In the data rows, the value 128 means zero.
Here are some points:
[ 93 117 113 112 110 190 126 166]
[183 131 147 192 152 120 166  78]
[138 104 119 137 144 128 132 122]
[121 130 139 202 154 131 150  89]
[139 116 147  99 114 144 113 181]
[133 104 115 138 117 146 143 132]
[116 100 110 120 103 105  55  79]
[116 109 104 108 144 150 142 168]
[163 146 128 126 128 124 130 131]
[145 108 127 117 145 140 129 149]
[117 136  61 136 133 145 134 145]
[147 136 150 148 138 118 113  81]
[144 133 117 113 132 159 154 151]
[143 136 122 158 163 121 123  94]
[107 123 107 131  85 122 113  79]
[113 155  90  98 122  69  96 189]
[144 131 161 158 179 111 168  93]
[145 147 117 175 132 102 118  96]
[118 117 120 109  85 157 140 189]
[129  99 107 155 113 105 110 149]
[104 103  98  92 129 138 135 155]
[161  67 127 134 133 109 159 148]
[159 162 132 177 137 151 143 119]
[ 82 137 110 150 136 126 126  90]
[100 115  86  98 120 136  88 145]
Then 19 other points, each followed by its number:
[128  92 126 120 114 165 138 177] 0
[149 145 117 160 128 138 134  32] 1
[160 146 159 180 165 103 111  66] 2
[176 142 130 148 152 117 127  82] 3
[144 128 119 110  97 106 174 164] 4
[114 134 126  80 100 120 148 181] 5
[119 103 139 115 125 103 112 129] 6
[136 122 109 119 157 152 144 141] 7
[122 111 103  71 125 146 105 143] 8
[170 110 146 103 124 172 108 160] 9
[162 161 150 175 181 140 125  37] 10
[130 132 113 123 143 111 114 108] 11
[144 174 127 164 115 115 120 104] 12
[120 127 108 112  82 140 134 152] 13
[123 110 119  97 142 141 144 162] 14
[105 128 129 140 103 126 155 150] 15
[116 154 114 154 113 108  94 104] 16
[129 134 146 183 181 131 117  92] 17
[ 81 128  83 120 114 101  92 179] 18
Which of these numbered points is nearest to each point below, looking only along the 2 directions in which the first points spread most? Its number follows each.
[142 143 123 156 135  72 110 103] > 12
[ 65 122 115 113  99 102  85 181] > 18
[ 85 181 105 115 130  75  80  70] > 16
[131 111  81  40 108 147 147 183] > 5
[122 155 143 171 156 134 145  70] > 17
[124  90 129 117 123 133 136 136] > 15
[134 116 119 109 152 119 150 142] > 7
[150  91 131 162 145 140 149 102] > 3
[173 112 116 161 154 106 133  84] > 3
[ 87 150 126 180 191 102 124  72] > 1
